((3, 4, 4, 4, 3, 5, 5, 4, 4, 8, 6, 4, 6, 5, 5), (3, 6, 3, 3, 6, 5, 3, 4, 5, 4, 5, 5, 8, 5, 6), (6, 5, 7, 4, 6, 7, 8, 5, 3, 8, 5, 4, 3, 4, 4), (4, 3, 4, 4, 3, 5, 4, 5, 4, 7, 6, 3, 5, 5, 5), (7, 3, 7, 5, 5, 3, 5, 5, 4, 3, 4, 3, 5, 4, 4), (6, 3, 7, 5, 6, 3, 5, 4, 3, 3, 4, 2, 5, 4, 4), (5, 7, 3, 7, 4, 2, 4, 6, 5, 4, 3, 5, 5, 4, 4), (5, 3, 4, 5, 3, 3, 2, 7, 6, 3, 5, 4, 4, 6, 6), (4, 3, 7, 3, 9, 6, 4, 5, 5, 4, 5, 4, 4, 4, 6), (5, 7, 3, 7, 3, 2, 4, 5, 5, 3, 3, 5, 5, 5, 4), (3, 9, 3, 6, 5, 6, 6, 5, 5, 8, 4, 6, 6, 5, 4), (7, 4, 5, 8, 3, 4, 4, 7, 4, 5, 4, 4, 2, 4, 3))
Read off the fourth entry in reading order.
4
The first entry in reading order -> 3
The fifth entry in reading order is 3
The 2nd entry in reading order: 4

X =
[[ 32   7  24  22 -15]
 [-21  22   0   0   5]
 [-20 -36  12  -3   9]
 [  3  16 -11 -15  -3]
 [-10  17   6  15  19]
 [  4  18   3   6  17]
 [-29  -8   9  32  14]
 [-21   8  18  -3  27]]
Rows and columns are numbered from 1.
Give the entry at row 3, column 1.
-20
The entry directly above 5: -15
Give the entry in row 3 and column 3.
12
The top-left entry: 32
Give the entry directly below 5.
9
The entry directly below -20: 3
Give the entry directly below the smallest entry.
16
The entry at row 1, column 3 is 24
Give the entry at row 2, column 1.
-21
Give the entry in the bottom-left corner.
-21
The top entry of the column that holds the smallest entry -> 7
The entry directly above 15 -> -15
Give the entry directly above -36.
22

grid =
-162,104,501,997,929
581,425,555,608,-260
468,424,573,466,152
330,87,888,305,-562
779,922,702,436,61
322,-218,-42,503,780
Indices start at 1.
The entry in the top-right corner is 929
Which number is the entry at row 1, column 2?
A: 104
The entry at row 1, column 1 -> -162
The entry in row 1 and column 3 is 501
Which number is the entry directly above 305?
A: 466
Which number is the entry just left of 888?
A: 87
Which number is the entry in the bottom-right corner?
A: 780
Which number is the entry directly above 330?
A: 468
The bottom-left entry is 322
Which number is the entry in row 2 and column 1?
A: 581

[[6, 5, 6, 5, 8, 5, 5, 8, 3, 6, 5], [3, 3, 3, 3, 3, 6, 3, 4, 3, 3, 5], [3, 4, 3, 3, 3, 6, 4, 5, 3, 4, 4], [3, 3, 3, 3, 3, 7, 3, 4, 4, 5, 5], [6, 5, 5, 5, 7, 5, 5, 7, 3, 5, 4], [5, 4, 5, 4, 6, 6, 4, 4, 6, 5, 7], [4, 4, 4, 4, 3, 5, 4, 5, 3, 4, 3], [3, 4, 4, 4, 3, 6, 4, 5, 3, 4, 4], [4, 3, 4, 3, 4, 5, 4, 3, 7, 7, 3], [3, 3, 3, 3, 3, 5, 3, 3, 5, 2, 7], [5, 4, 5, 4, 6, 5, 4, 5, 6, 7, 4], [4, 4, 4, 4, 4, 5, 4, 4, 4, 6, 3], [4, 4, 3, 4, 3, 5, 4, 4, 5, 5, 3]]
Report the first entry in reading order.
6
Report the second entry in reading order.
5

a = -172.919	-69.531	62.315	-90.881	-24.380	107.556
What is the entry just right of -24.380?
Answer: 107.556
The second entry from the left: -69.531
The 1st entry from the left: -172.919
The second entry from the right is -24.380

x = [ 12   8  10   9  27   7   6  22  -8  12   4 -12 -17]
Give the 3rd smallest entry.
Answer: -8
The entry just left of 7 -> 27
The entry just right of the largest entry: 7
Give the first entry from the left.
Answer: 12
The third entry from the right -> 4

m =
[[ -5.308 -11.878   8.670   6.005  -4.577  -0.971 -18.666 -12.955 -29.981
   22.944 -10.893 -11.024  21.401 -21.209   1.437]
 [-15.090 -14.045   0.744   1.289  11.774 -15.037   0.639   0.117 -21.770
   14.924 -14.741  -7.089 -13.601 -17.715  -1.518]
 [ -4.730  -6.168 -11.030  -2.781  -1.132 -10.674   0.554  -0.406  -3.078
   -3.575  -3.180  -2.557 -10.707  -5.642  -2.513]
 [-15.867  -2.859  14.162 -19.907   3.747  -1.696   4.631  -1.754   1.796
  -21.140 -13.893   2.530 -23.701   3.515 -16.740]
 [-11.373  -8.240  19.975  -5.242  -2.184   4.758 -12.348 -13.802 -25.474
    7.220 -16.619  -9.873  10.119 -12.457  -9.258]
 [  1.263  -6.022 -17.791  -1.207  -8.449  -9.181  -1.619   2.556  -1.709
   -4.456   1.909  -3.555  -8.724  -4.737   0.428]]
The minimum is -29.981
Give the entry just right of -15.090.
A: -14.045
Give the entry just right of -2.184.
A: 4.758
The entry just left of -13.601 -> -7.089
The largest entry is 22.944
Give the entry just right of -4.730.
A: -6.168
The entry just left of -5.242: 19.975
The first entry in reading order -> -5.308
Give the entry just right of -10.893.
A: -11.024
Give the entry just left of 14.924.
A: -21.770
The entry just left of 4.631 is -1.696
Give the 3rd entry in reading order.
A: 8.670
Give the entry just left of -2.184.
A: -5.242
Give the entry just right of -5.642.
A: -2.513
Give the entry just left of -3.180.
A: -3.575
The third smallest entry -> -23.701
Give the entry just right of 0.744.
A: 1.289
Give the 5th entry in reading order.
A: -4.577
The second smallest entry is -25.474
Give the entry just right of -10.707.
A: -5.642
Give the entry just left of 8.670.
A: -11.878
